In the data rows, the value 128 means zero.
Here are some numbered points:
61 & 113 & 103 & 114 & 191 & 136 & 118 & 124 & 136 & 138 & 93 & 205 & 118 & 117 & 78 & 89 & 133 & 131 & 176 & 159 & 128 & 69 & 124 & 141 & 209 & 43 & 170 & 189 & 139 & 190 & 87 & 146 & 155 & 68 & 113 & 159 & 99 & 124 & 117 & 89 & 170 & 73 & 71 & 102 & 174 & 154 & 140 & 135 & 51 & 111 & 172 & 129 & 162 \\ 0
107 & 77 & 83 & 125 & 181 & 141 & 163 & 125 & 134 & 139 & 90 & 168 & 114 & 109 & 88 & 123 & 118 & 128 & 185 & 170 & 128 & 79 & 138 & 133 & 213 & 48 & 150 & 184 & 152 & 193 & 85 & 156 & 116 & 69 & 113 & 117 & 91 & 125 & 112 & 102 & 175 & 74 & 91 & 99 & 181 & 151 & 145 & 144 & 51 & 158 & 176 & 141 & 171 \\ 1
108 & 88 & 157 & 116 & 187 & 142 & 167 & 122 & 146 & 161 & 113 & 161 & 94 & 106 & 81 & 121 & 126 & 134 & 188 & 172 & 126 & 68 & 134 & 146 & 210 & 77 & 157 & 122 & 153 & 141 & 96 & 136 & 128 & 70 & 98 & 116 & 92 & 128 & 143 & 95 & 162 & 67 & 93 & 104 & 186 & 159 & 199 & 139 & 41 & 157 & 143 & 143 & 159 \\ 2
113 & 76 & 159 & 130 & 128 & 141 & 167 & 121 & 133 & 145 & 149 & 106 & 85 & 111 & 92 & 127 & 120 & 130 & 178 & 127 & 129 & 71 & 141 & 140 & 133 & 67 & 136 & 123 & 135 & 143 & 76 & 138 & 125 & 71 & 185 & 172 & 126 & 128 & 141 & 124 & 163 & 141 & 84 & 109 & 184 & 164 & 134 & 137 & 55 & 161 & 151 & 121 & 173 \\ 3
113 & 82 & 160 & 137 & 109 & 155 & 164 & 127 & 155 & 131 & 150 & 125 & 96 & 117 & 84 & 124 & 112 & 120 & 185 & 122 & 116 & 77 & 123 & 147 & 146 & 170 & 138 & 130 & 150 & 137 & 96 & 130 & 121 & 72 & 189 & 188 & 113 & 137 & 143 & 137 & 172 & 137 & 100 & 92 & 180 & 157 & 141 & 136 & 50 & 75 & 161 & 127 & 162 \\ 4
98 & 117 & 154 & 116 & 115 & 145 & 174 & 125 & 141 & 149 & 151 & 132 & 97 & 115 & 105 & 117 & 124 & 132 & 182 & 133 & 136 & 82 & 129 & 140 & 104 & 118 & 131 & 126 & 152 & 146 & 124 & 148 & 130 & 64 & 182 & 191 & 113 & 116 & 146 & 137 & 157 & 146 & 79 & 111 & 91 & 149 & 126 & 124 & 158 & 77 & 148 & 133 & 172 \\ 5
111 & 122 & 167 & 120 & 113 & 137 & 171 & 119 & 122 & 147 & 165 & 132 & 98 & 112 & 83 & 120 & 145 & 130 & 179 & 123 & 124 & 86 & 126 & 136 & 114 & 128 & 127 & 110 & 132 & 126 & 133 & 138 & 141 & 78 & 185 & 177 & 130 & 131 & 136 & 130 & 168 & 132 & 89 & 109 & 88 & 158 & 136 & 137 & 159 & 75 & 142 & 129 & 175 \\ 6
113 & 120 & 152 & 158 & 118 & 143 & 169 & 132 & 127 & 146 & 153 & 133 & 84 & 118 & 109 & 128 & 143 & 130 & 131 & 123 & 123 & 74 & 118 & 136 & 108 & 115 & 139 & 121 & 133 & 136 & 186 & 134 & 143 & 81 & 188 & 150 & 124 & 92 & 134 & 130 & 166 & 146 & 88 & 105 & 80 & 152 & 127 & 133 & 155 & 106 & 148 & 93 & 171 \\ 7
103 & 103 & 147 & 149 & 119 & 152 & 161 & 115 & 125 & 142 & 147 & 120 & 85 & 105 & 110 & 117 & 143 & 129 & 66 & 120 & 127 & 84 & 119 & 140 & 114 & 131 & 130 & 118 & 130 & 133 & 176 & 147 & 145 & 74 & 183 & 116 & 126 & 100 & 144 & 136 & 177 & 145 & 140 & 90 & 87 & 139 & 137 & 132 & 168 & 105 & 143 & 139 & 163 \\ 8
126 & 122 & 147 & 171 & 122 & 151 & 168 & 123 & 136 & 141 & 156 & 130 & 101 & 125 & 171 & 128 & 139 & 140 & 75 & 140 & 127 & 71 & 125 & 138 & 108 & 119 & 137 & 107 & 131 & 125 & 186 & 132 & 134 & 70 & 142 & 114 & 125 & 96 & 137 & 129 & 144 & 138 & 113 & 96 & 91 & 165 & 136 & 137 & 149 & 105 & 143 & 139 & 169 \\ 9
127 & 192 & 152 & 171 & 124 & 134 & 169 & 122 & 118 & 144 & 167 & 125 & 93 & 120 & 163 & 118 & 141 & 135 & 71 & 118 & 123 & 76 & 131 & 141 & 114 & 119 & 137 & 127 & 135 & 128 & 110 & 136 & 129 & 74 & 137 & 115 & 115 & 103 & 138 & 137 & 137 & 129 & 129 & 90 & 120 & 158 & 91 & 143 & 158 & 99 & 154 & 130 & 181 \\ 10
116 & 195 & 173 & 181 & 119 & 135 & 155 & 111 & 129 & 142 & 147 & 134 & 79 & 119 & 167 & 121 & 135 & 130 & 79 & 122 & 128 & 79 & 118 & 142 & 110 & 128 & 126 & 123 & 138 & 121 & 111 & 145 & 132 & 88 & 124 & 116 & 123 & 104 & 142 & 137 & 151 & 139 & 120 & 93 & 112 & 158 & 101 & 136 & 152 & 103 & 149 & 141 & 169 \\ 11
120 & 189 & 165 & 121 & 116 & 136 & 171 & 114 & 137 & 144 & 157 & 114 & 100 & 111 & 171 & 174 & 146 & 125 & 82 & 126 & 123 & 80 & 130 & 138 & 122 & 118 & 144 & 121 & 134 & 137 & 110 & 140 & 134 & 73 & 135 & 108 & 131 & 98 & 135 & 133 & 143 & 179 & 118 & 100 & 131 & 148 & 101 & 135 & 152 & 114 & 154 & 134 & 117 \\ 12
130 & 190 & 155 & 138 & 126 & 136 & 170 & 124 & 93 & 141 & 161 & 117 & 117 & 119 & 154 & 161 & 148 & 138 & 114 & 124 & 88 & 68 & 127 & 146 & 114 & 130 & 141 & 109 & 139 & 138 & 113 & 141 & 128 & 107 & 130 & 129 & 130 & 80 & 137 & 141 & 136 & 190 & 125 & 92 & 127 & 153 & 93 & 144 & 160 & 98 & 146 & 138 & 128 \\ 13
127 & 194 & 159 & 140 & 116 & 120 & 172 & 120 & 90 & 126 & 149 & 120 & 111 & 113 & 163 & 171 & 141 & 134 & 115 & 146 & 84 & 83 & 127 & 131 & 107 & 126 & 133 & 124 & 133 & 134 & 128 & 140 & 128 & 103 & 135 & 115 & 141 & 74 & 146 & 134 & 146 & 170 & 116 & 97 & 132 & 146 & 97 & 135 & 162 & 100 & 136 & 136 & 115 \\ 14
141 & 198 & 135 & 121 & 122 & 144 & 157 & 125 & 88 & 116 & 155 & 118 & 127 & 119 & 169 & 182 & 148 & 134 & 140 & 141 & 86 & 80 & 129 & 153 & 118 & 124 & 133 & 110 & 131 & 137 & 108 & 146 & 132 & 116 & 134 & 120 & 122 & 74 & 130 & 133 & 143 & 177 & 112 & 99 & 147 & 148 & 103 & 115 & 153 & 103 & 136 & 147 & 127 \\ 15
148 & 195 & 140 & 129 & 119 & 131 & 173 & 120 & 95 & 130 & 160 & 114 & 109 & 110 & 165 & 157 & 145 & 133 & 140 & 139 & 79 & 81 & 122 & 162 & 94 & 119 & 130 & 124 & 134 & 141 & 122 & 140 & 136 & 107 & 129 & 120 & 129 & 79 & 134 & 124 & 146 & 175 & 119 & 89 & 146 & 156 & 107 & 138 & 165 & 96 & 151 & 142 & 116 \\ 16
New points follow, each followed by the numbers of its two nearest points above, looking only along the 5 directions in which the numbered points spread most, nearest first.
121 & 118 & 108 & 115 & 118 & 120 & 102 & 129 & 117 & 115 & 133 & 132 & 167 & 148 & 100 & 164 & 151 & 90 & 138 & 132 & 105 & 145 & 110 & 122 & 144 & 152 & 83 & 128 & 112 & 118 & 151 & 100 & 115 & 147 & 160 & 137 & 133 & 141 & 121 & 139 & 107 & 107 & 124 & 160 & 118 & 128 & 142 & 134 & 144 & 132 & 124 & 116 & 135 \\ 7 6
101 & 117 & 120 & 102 & 107 & 116 & 100 & 130 & 154 & 128 & 93 & 107 & 153 & 160 & 105 & 167 & 116 & 96 & 132 & 140 & 119 & 147 & 167 & 121 & 178 & 149 & 85 & 126 & 103 & 123 & 128 & 102 & 125 & 145 & 107 & 130 & 157 & 179 & 114 & 100 & 93 & 109 & 129 & 166 & 115 & 144 & 140 & 177 & 119 & 163 & 130 & 91 & 130 \\ 3 12
119 & 116 & 114 & 110 & 111 & 119 & 100 & 135 & 149 & 122 & 92 & 128 & 146 & 145 & 98 & 161 & 121 & 93 & 130 & 132 & 106 & 136 & 107 & 109 & 146 & 151 & 83 & 127 & 110 & 113 & 151 & 97 & 125 & 134 & 160 & 118 & 161 & 186 & 127 & 95 & 105 & 113 & 123 & 143 & 135 & 126 & 142 & 166 & 134 & 142 & 114 & 115 & 135 \\ 7 6
150 & 135 & 144 & 143 & 139 & 102 & 132 & 112 & 119 & 120 & 119 & 126 & 132 & 164 & 107 & 130 & 103 & 144 & 104 & 116 & 127 & 148 & 126 & 123 & 121 & 146 & 123 & 132 & 122 & 98 & 120 & 110 & 128 & 132 & 122 & 116 & 132 & 135 & 124 & 118 & 109 & 127 & 158 & 130 & 123 & 134 & 141 & 122 & 138 & 129 & 117 & 123 & 111 \\ 12 9
150 & 133 & 110 & 167 & 125 & 132 & 130 & 132 & 101 & 146 & 136 & 142 & 106 & 95 & 162 & 110 & 82 & 155 & 132 & 112 & 144 & 147 & 131 & 143 & 104 & 133 & 153 & 131 & 147 & 131 & 121 & 134 & 131 & 143 & 117 & 136 & 111 & 132 & 124 & 158 & 141 & 126 & 135 & 127 & 96 & 152 & 101 & 98 & 132 & 128 & 99 & 152 & 112 \\ 12 10
109 & 114 & 122 & 109 & 116 & 135 & 110 & 134 & 129 & 119 & 133 & 134 & 170 & 142 & 108 & 160 & 153 & 92 & 134 & 136 & 112 & 135 & 105 & 128 & 140 & 150 & 91 & 112 & 97 & 118 & 142 & 97 & 138 & 153 & 164 & 144 & 139 & 137 & 134 & 136 & 107 & 120 & 128 & 138 & 117 & 114 & 138 & 139 & 147 & 138 & 112 & 108 & 119 \\ 7 6
119 & 116 & 114 & 109 & 112 & 125 & 102 & 133 & 114 & 120 & 137 & 134 & 160 & 159 & 104 & 155 & 164 & 92 & 123 & 140 & 108 & 126 & 112 & 111 & 125 & 135 & 90 & 126 & 91 & 130 & 137 & 106 & 123 & 143 & 161 & 125 & 115 & 132 & 131 & 132 & 91 & 110 & 148 & 147 & 128 & 131 & 144 & 136 & 147 & 130 & 123 & 116 & 132 \\ 7 14
145 & 132 & 143 & 134 & 164 & 126 & 102 & 97 & 117 & 146 & 112 & 133 & 140 & 144 & 111 & 139 & 148 & 137 & 137 & 116 & 136 & 152 & 112 & 93 & 132 & 181 & 125 & 127 & 137 & 125 & 132 & 108 & 114 & 130 & 121 & 119 & 144 & 143 & 122 & 121 & 99 & 124 & 133 & 122 & 136 & 92 & 151 & 123 & 136 & 112 & 116 & 118 & 118 \\ 12 13
124 & 96 & 118 & 128 & 123 & 141 & 117 & 154 & 101 & 116 & 116 & 143 & 108 & 95 & 151 & 118 & 172 & 146 & 125 & 112 & 182 & 134 & 145 & 141 & 91 & 117 & 164 & 139 & 127 & 139 & 144 & 135 & 128 & 166 & 131 & 129 & 116 & 133 & 133 & 138 & 160 & 116 & 156 & 134 & 87 & 67 & 91 & 114 & 129 & 88 & 100 & 160 & 118 \\ 7 9
158 & 147 & 142 & 145 & 148 & 122 & 106 & 121 & 169 & 149 & 117 & 118 & 136 & 165 & 112 & 129 & 139 & 139 & 136 & 119 & 123 & 155 & 138 & 107 & 114 & 119 & 125 & 132 & 135 & 109 & 123 & 104 & 119 & 138 & 116 & 126 & 141 & 132 & 117 & 113 & 102 & 113 & 129 & 129 & 139 & 100 & 142 & 129 & 139 & 166 & 113 & 51 & 117 \\ 12 9
118 & 112 & 123 & 102 & 106 & 133 & 95 & 129 & 153 & 129 & 99 & 141 & 142 & 140 & 102 & 146 & 125 & 91 & 145 & 122 & 113 & 135 & 103 & 118 & 140 & 168 & 83 & 122 & 96 & 132 & 131 & 99 & 124 & 139 & 151 & 139 & 148 & 168 & 120 & 102 & 106 & 113 & 129 & 140 & 164 & 134 & 144 & 175 & 107 & 161 & 113 & 94 & 129 \\ 3 5
145 & 141 & 122 & 142 & 134 & 119 & 142 & 113 & 118 & 118 & 119 & 129 & 134 & 151 & 120 & 118 & 103 & 147 & 102 & 123 & 127 & 153 & 115 & 111 & 119 & 152 & 129 & 130 & 127 & 107 & 115 & 99 & 130 & 137 & 117 & 123 & 138 & 142 & 100 & 122 & 96 & 129 & 157 & 122 & 129 & 132 & 140 & 115 & 139 & 150 & 118 & 123 & 113 \\ 12 13
125 & 77 & 116 & 149 & 119 & 135 & 119 & 153 & 172 & 109 & 128 & 132 & 103 & 103 & 161 & 121 & 91 & 159 & 123 & 99 & 174 & 156 & 136 & 136 & 132 & 129 & 158 & 121 & 141 & 133 & 123 & 132 & 152 & 156 & 125 & 142 & 120 & 145 & 137 & 130 & 147 & 94 & 163 & 139 & 136 & 69 & 89 & 119 & 56 & 107 & 126 & 166 & 118 \\ 3 11
152 & 131 & 137 & 144 & 139 & 131 & 137 & 121 & 117 & 111 & 114 & 119 & 136 & 159 & 127 & 133 & 114 & 142 & 112 & 137 & 126 & 144 & 132 & 103 & 113 & 146 & 125 & 124 & 133 & 105 & 130 & 96 & 130 & 129 & 126 & 118 & 128 & 132 & 128 & 113 & 104 & 123 & 149 & 142 & 121 & 132 & 132 & 122 & 141 & 135 & 125 & 119 & 108 \\ 12 9
94 & 116 & 128 & 56 & 90 & 119 & 100 & 140 & 191 & 127 & 53 & 98 & 154 & 142 & 86 & 102 & 120 & 87 & 132 & 123 & 118 & 172 & 175 & 110 & 179 & 152 & 94 & 120 & 116 & 119 & 112 & 169 & 117 & 160 & 114 & 135 & 120 & 206 & 131 & 149 & 100 & 119 & 132 & 170 & 103 & 156 & 140 & 173 & 119 & 161 & 119 & 93 & 98 \\ 3 5
145 & 134 & 142 & 156 & 151 & 120 & 114 & 111 & 108 & 120 & 108 & 120 & 141 & 156 & 110 & 124 & 144 & 133 & 102 & 119 & 118 & 136 & 126 & 101 & 125 & 149 & 114 & 122 & 125 & 117 & 153 & 109 & 127 & 139 & 123 & 125 & 138 & 139 & 128 & 129 & 107 & 130 & 143 & 125 & 140 & 94 & 143 & 114 & 137 & 124 & 133 & 139 & 118 \\ 12 9
